128 stands for zero in the data rows.
Some points:
tensor([151, 183, 156, 172, 157,  93, 134, 143,  78, 147, 157, 115, 229, 185,  53,  95, 182, 123, 128, 153, 163,  97,
        220, 133, 101, 136, 104, 155, 145, 127, 128, 115])
tensor([113, 112, 135,  91, 166, 162,  49, 172, 134, 105, 118, 211, 122, 196, 155, 119, 145, 120, 166, 127, 108,  51,
        114,  57, 124, 146, 131,  51,  46, 180, 146,  66])
tensor([ 95, 118,  41,  91, 130, 113, 141, 201, 156, 149, 131, 113,  80, 129, 108, 174, 163, 108, 160, 154, 149, 169,
        147, 163, 111, 105, 114, 129, 159, 115,  97,  75])
tensor([ 92, 148, 165,  87, 106, 121, 148, 110, 117,  77, 126, 103, 106,  76,  89, 161, 147, 123,  92,  88, 158, 100,
        126,  90,  45,  90, 105, 199,  84, 134, 119, 143])
tensor([173,  88,  62,  84,  56,  64,  81,  84, 116, 115,  47, 217, 210,  44, 111,  21,  91,  81, 124, 157, 145, 167,
         86, 196, 132, 142, 135, 110,  74, 145,  41, 177])
tensor([ 63, 107, 157, 167, 110, 147, 167, 105, 106, 240, 138, 123, 112, 106, 168, 120, 109, 188,  95, 154, 113,  80,
        110, 163, 121,  61, 153, 170, 212, 205, 245, 162])
tensor([116, 182, 140, 140, 139, 150, 173, 170, 127, 136, 122, 121, 142, 109, 138, 209, 141, 131, 127, 163, 106, 173,
        107, 101, 161, 138, 140, 155,  69, 115,  97, 183])
tensor([169, 127, 168,  93, 188, 203, 109, 149, 117, 115, 118, 103, 112,  33, 143, 138, 200, 173, 131, 155, 216, 172,
        170, 140, 138, 119,  96, 157, 137, 139, 138, 119])
tensor([ 26,  97, 169, 168, 209, 112, 167,  40,  90, 194, 169, 139, 196, 138, 161, 133,  10, 168, 170, 114, 206, 122,
        119, 114,  78, 112, 127,  83,  62, 128,  33,  84])
tensor([174, 154, 121, 214, 130, 147, 167, 168,  90, 183,  94, 135, 138, 125,  86, 102, 128, 124, 141,  84, 130, 107,
        187,  87,  82, 255,  62,  73, 158, 100,  94, 161])
tensor([ 96, 146, 129, 140, 180, 177, 172,  90, 151, 149, 102, 149, 140, 144, 110, 150, 107, 177, 137,  99, 190,  91,
         88,  90, 116,  92, 124, 173,  92,  60,  82, 106])
tensor([150, 170,  79, 120, 192, 168, 104, 115, 113, 167, 130,  94, 189,  97, 115, 165, 175,  17,  95, 131, 110, 135,
        163, 112, 128, 105, 118, 162, 132, 128, 167, 106])
tensor([127, 102, 139, 109, 148, 144, 121, 178, 189, 133, 128, 153, 127, 140, 122,  79, 153, 197,  99,  81, 104,  55,
        115, 132, 135, 155, 131, 152,  75, 124, 165,  85])
tensor([ 61, 135, 149, 105, 146, 173, 165,  63, 170,  69,  71, 166, 113, 138, 133, 106, 150,  89, 126, 135, 132, 153,
        221,  98,  45, 100, 123, 159, 158, 130, 200, 150])
tensor([103, 167, 111, 139,  81, 121, 124, 178,  96, 121,  92, 142,  62, 165, 179, 135,  99, 178, 152, 178,  84, 193,
        210, 140, 153, 114,  82, 199, 136,  92, 122,  54])
tensor([193, 120,  92, 161, 183, 115,  91, 102, 105, 116, 123,  77, 124, 125, 127,  65, 152,  83, 152, 125, 118, 115,
         80,  75, 153,  30, 129, 106, 221,  89, 106,  71])
tensor([134,  68, 175, 102, 124, 148, 104, 179, 133,  50,  36,  94, 172, 121, 130, 217,  78, 147,  80,   0,  72, 100,
        208,  88, 160, 119, 231, 144, 159, 172, 133,  45])
tensor([109, 172, 128,  86, 112, 137, 129, 171,  98, 121, 173,  84, 134, 177, 190, 130, 162, 115, 138,  85, 159, 181,
        148, 119, 128,  93,  73, 163, 143, 189, 115, 151])
tensor([182,  93, 136, 178, 143, 137, 162,  97,  66,  78, 174, 177, 107,  79,  69, 255, 104,  96, 145, 106, 111,  64,
        154, 154, 138, 145,  71,  83, 158, 148,  92, 174])
tensor([171, 186, 165, 182,  95, 154, 177, 148,  99, 102, 131,  82,  91, 126, 185, 107, 107,  61, 157,  85, 240, 112,
        120, 109, 105, 144, 141, 150, 113, 124, 161, 104])
tensor([151, 122, 102, 100,  97, 100, 115, 170, 154, 163, 193,  49,  88, 133, 133, 111, 185, 133, 120,  92,  96, 111,
        107, 144,  83, 107, 138,  90, 107,  76, 133,  91])
tensor([ 91, 128,  99, 134,  68, 101, 123,  99, 145, 108, 139, 107, 154,  72, 179, 104, 144, 114, 133, 143, 104, 161,
        206,  90, 245, 130,  99, 166,  77, 123, 100, 157])
tensor([131, 142, 118,  57, 125, 123, 108,   0, 141, 176,  45, 134,  94,  71, 181,  87, 134, 150, 129, 145, 137, 149,
        150,  99, 127, 196, 158, 151, 188, 185, 125, 162])
tensor([ 85, 166,  88, 120, 102,  57,  66, 132, 173, 122,  98, 161, 139, 154,  98, 114, 156, 110, 129, 116, 154, 128,
        113, 200, 201, 127, 124, 159, 148, 112, 125, 157])
tensor([201, 191, 174, 141,  92, 149,  54, 143, 146, 143,  84,  73, 172, 154, 119,  93, 119,  31, 108, 118, 195, 153,
          0, 140, 170,  83,  86,  90, 162, 174, 115, 137])
tensor([ 94, 104, 198, 166,  69, 174, 159, 126, 195, 175, 235, 149, 104,  71, 184, 110,  81, 181,  37, 161, 109, 133,
        145, 199, 139, 130,  99, 101, 192,  72, 210,  62])
tensor([116, 102, 129, 179, 159, 116, 117, 139, 175, 101,  99, 108, 143, 111, 251, 138,  18,  90, 167, 149,  91,  91,
        100, 144, 109, 220,  46, 138, 176,  76, 116, 121])
tensor([ 99,  91, 142, 100, 158, 166, 155, 113, 132,  83, 130, 134, 172, 140, 133, 158,  99, 135, 168, 132, 222, 123,
         86,  43,  92, 128, 109, 189, 182,  69, 125, 136])
tensor([152,  39,  83, 164, 115, 152, 151, 174, 175, 157, 144,  53, 125, 143, 148,  64, 175, 163, 114, 101, 125,  54,
        117, 134,  95,  10, 168,  28, 176, 169,  99, 208])
tensor([138, 131, 125, 149, 142,  60,  93, 140, 122, 140, 161, 130,  97, 158, 171, 133, 115, 160, 102, 160, 102, 165,
        144, 108,  79,  98, 158, 176,  98,  96, 108, 102])
tensor([156, 121, 146,  97, 160, 183, 160, 191,  89,  99,  89,  79, 139,  87,  85, 149,  17,  85,  90, 108,  76, 144,
        155, 193,  95, 138, 227, 103, 145, 198, 165,  89])
tensor([121, 192, 113,  99, 119, 174, 102, 116,  94, 172, 144, 125,  83, 202, 120, 133,  72, 133, 154,  87, 139, 134,
        108, 155, 166, 114, 114, 102, 155,  78, 139,  57])
tensor([116, 133, 134, 101, 177,  83, 106, 133, 127, 137, 168, 183,  44, 208, 145, 111,  63, 156,  66, 116,  64, 156,
        153, 145, 126, 120,  67, 158, 133, 106, 104, 126])
tensor([ 71, 125,  92,  59,  77, 177, 150,  81,  81,  86, 100,  70,  97,  91, 150, 156,  54, 124, 126, 164, 106, 133,
        186, 134, 205, 107, 113,  95,  60,  69, 120, 205])
tensor([119, 205, 112, 222, 235,  30, 138,  99, 140, 158, 105, 110, 126, 123,  89, 129, 140, 166, 159, 103, 139, 125,
        104, 131, 121, 228, 101,  32, 154, 138, 133, 143])
tensor([ 94,  90, 179,  92, 134, 137, 127,  88, 146, 185, 182, 157, 144, 178, 150, 143, 126,  86, 171, 135, 119,  57,
         83,  39, 136, 134,  79, 108,  28, 164, 151,  78])
tensor([192, 115, 190, 115, 130, 209, 172,  71, 143, 157, 129, 192, 102, 102,  42,  64, 103,  76, 170, 152, 104, 153,
         58, 182, 115, 159, 187, 190, 141, 198,  82, 150])
tensor([107, 163, 123, 164, 156,  80, 186, 160, 171, 118,  92, 138,  86, 128, 121, 160, 190,  93, 130, 142, 155, 137,
        139, 149, 118,  75, 140, 149,  95, 152, 107, 118])
tensor([ 74, 114, 104, 213,  84, 197,  73,  82, 145, 116, 165, 140,  87, 156, 168, 149, 110, 192,  58, 145, 120, 194,
        129, 198, 104, 141, 152, 146, 138,  68, 223,  97])
tensor([184, 167, 149, 244,  94,  88, 138, 119,  75, 101, 119,  89, 116, 100,  60, 206,  68, 144, 209, 120, 110,  42,
        168,  94,  67, 165, 103, 132, 108, 148, 157, 200])
tensor([ 93, 158, 134, 123,  98, 193, 125, 120, 125, 187, 129, 123, 144, 100, 132, 121, 167, 176, 162, 166, 119, 100,
        149, 178,  94,  83, 156, 172, 174, 162,  99, 123])
tensor([113,  57, 190,  84, 137, 113, 131, 110,  96, 174,  32,  59,  79, 107,  97, 135, 180,  99, 149, 160, 144, 139,
        144, 154, 113, 103, 123, 176, 129,  89, 200, 104])
tensor([148, 176, 111,  41,  59, 121, 153,  66, 155, 120,  82, 128, 135, 128, 175, 124, 153, 170, 193, 185, 121, 122,
        180, 161, 134, 160, 118, 118, 159, 159,  92, 107])
tensor([165,  99, 153, 111, 176, 109,  37, 142,  48, 174, 176, 255,  99, 164, 202, 104,  86, 114, 202, 150, 182,  91,
        151,  53, 155, 113, 156,  22,  48, 147, 206,  96])
tensor([ 91, 144, 106, 157, 221, 118, 187, 147,  45, 184, 145, 144, 129, 148, 126, 108, 154, 124, 139, 128, 158, 133,
        122, 125,  87, 177, 133, 138,  98,  95, 115, 144])
tensor([122, 134, 151, 143, 163,  89,  28, 179, 162, 102, 198, 111,  37, 125,  78, 120,  64, 159,  83, 143,  26, 212,
         71, 144, 102,  90,  79, 130, 209, 120,  92, 139])
tensor([109, 141, 155, 101, 122,  58, 147, 133,  44, 128, 129, 109, 148, 188,  51, 102, 177, 169, 117, 172, 185, 162,
        124, 124,  73, 162, 114,  48, 147, 121, 123, 122])
tensor([ 92,  39, 207,  88, 183, 164,  91, 224, 147,  97,  90, 116, 161, 149, 195, 119, 158, 191, 151,  42,  53,  84,
        114, 166, 159, 188, 210, 126, 116, 184, 174, 125])
tensor([185, 157, 120,  81,  89,  72, 161,  83, 123, 137,  59, 191, 159, 101, 168, 141, 177, 129,  39, 180, 136, 136,
         93, 125, 143, 124, 160,  90, 132, 151,  65, 134])
tensor([111,  67,  88, 131, 114, 114,  35, 168, 170, 175, 156, 153, 132, 121,  68, 139,  96, 173, 161, 137, 132, 133,
        130,  58, 105, 148, 116,  85,  12, 171, 158,  79])
tensor([210, 186, 124,  52, 159, 116, 183,  84, 173, 105, 152, 109, 147, 105,  38, 168,  60,  98,  90, 104, 155, 114,
        213, 162, 130,  65, 157, 128, 126, 168, 198, 132])
tensor([127, 117, 158, 135, 114, 101,  38, 174, 234, 167, 238, 122,  42, 163,  77, 126,  73, 112,  54, 149, 120, 174,
        143, 125, 137, 158, 166, 137, 164,  99,  67, 117])
tensor([114, 142, 159, 189, 102, 125, 157, 149,  61, 180, 101, 144, 128, 144, 121, 187, 121, 104, 140,  68, 165,  92,
        113,  71, 111, 202, 131, 110, 169,  74,  97, 192])
tensor([180, 101, 113, 143, 157, 158, 135, 155, 135, 128, 118, 104,  92, 154, 123,  81, 205, 221, 106,  89, 124, 132,
        115, 110, 146,  97, 114, 133, 101, 125, 123, 122])
tensor([146, 109, 146, 123, 123, 141, 175, 147, 128, 110, 155, 109, 165, 116, 109, 126, 136, 182, 164, 144,  83, 142,
         59,  77, 133, 120, 248, 138, 191, 170, 189, 123])
These points spread out most along one direction. Where along it does each point below lie, from 0 to 99? The average is 50, and the first point in the table lies past the average. One standard deviation of the points above along it is 16.
tensor([160, 186,  83, 107, 137, 123,  91,  74, 112,  44, 130, 105, 152,  95, 139, 134,  96, 139, 141, 153, 106, 116,
        144, 170, 152,  89, 139, 125,  60, 101, 131, 210]) 54
tensor([138,  92, 186, 120, 131, 105, 132, 118, 135,  69, 141, 142, 155, 117, 159, 180, 121, 123, 129, 162, 127,  91,
        134, 181, 147, 164,  92, 159, 104,  50, 118, 181]) 53
tensor([221,  28, 100, 122, 132, 157, 161, 101, 142, 164, 165,  49, 150, 200, 149, 125, 128, 109, 126, 136, 162, 148,
        107, 137, 118, 129, 206, 152, 170, 169, 140, 172]) 45
tensor([136,  99,  82, 152,  90,  71, 132, 109, 120,  90, 172, 176, 141,  84, 130, 175, 130, 104, 165,  56, 127, 139,
         92, 186, 117, 169, 107, 155, 120, 119, 132, 148]) 57
tensor([167, 122,  90, 106, 122, 171, 165, 183, 159, 177,  97, 144, 167, 166, 125, 134, 161, 136, 127, 121,  95, 184,
        127,  85,  88,  93, 146, 131, 130, 107, 183, 186]) 46
tensor([141, 106,  90, 142, 122, 106, 127, 106, 107, 103, 141, 110, 108,  90,  74, 133, 117,  75,  79, 159,  97,  74,
        110, 121, 161, 168, 126, 130, 104, 107, 112, 164]) 57
tensor([126, 154, 106, 113,  98, 124, 170, 115, 108, 129, 123, 149, 163, 104, 138, 105, 189, 103,  76, 102,  95, 171,
         79, 130,  84,  93, 109, 121, 139, 175, 118, 133]) 50
tensor([108, 194,  84, 103,  54, 140, 122, 137, 136,  77, 115, 121, 161, 128, 128, 135, 189, 110, 105, 196, 120, 116,
        121, 141, 144, 143, 134, 109, 113,  96, 104, 107]) 49
tensor([164, 118,  87,  94, 105, 136, 138, 107,  88,  77, 141, 124, 182, 147,  66,  51, 130,  63,  90, 137, 149, 143,
         24, 151, 172, 144,  78, 145, 119, 211, 117, 132]) 58
tensor([126, 141, 154, 125, 120,  86, 120, 141, 124, 142, 163, 113, 151, 105,  81,  65, 235,  93, 200,  35,  86, 169,
        113, 113, 137,  66, 163,  48, 160,  94,  86, 125]) 54
tensor([122,  46, 169, 202, 127, 176,  61, 116, 180, 101, 130, 141, 108, 204, 117, 159, 200, 158, 127, 105,  79, 156,
        101, 134, 150, 116, 134,  65,  81, 143, 142,  99]) 37
tensor([ 97, 122, 131, 125, 106, 113, 187, 165, 157, 118,  97, 144, 139, 139, 146, 185,  92, 172, 137, 131, 141,  97,
        122,  80, 137, 100,  68, 221, 121,  93,  99, 126]) 51
tensor([ 68,  98,  78, 159,  91,  72, 161, 112, 175,  51, 108, 187, 148, 103, 165,  61, 101, 111, 110, 203, 126, 193,
        142, 165, 255, 206, 112,  92, 115, 100, 124, 106]) 44
tensor([ 64, 183,  59, 117,  92, 116, 107, 132, 126,  59, 145, 160,  91, 104, 156,  98, 166,  88, 115, 161, 142,  89,
        154, 123, 172, 150, 177, 152, 125, 115, 105, 158]) 48
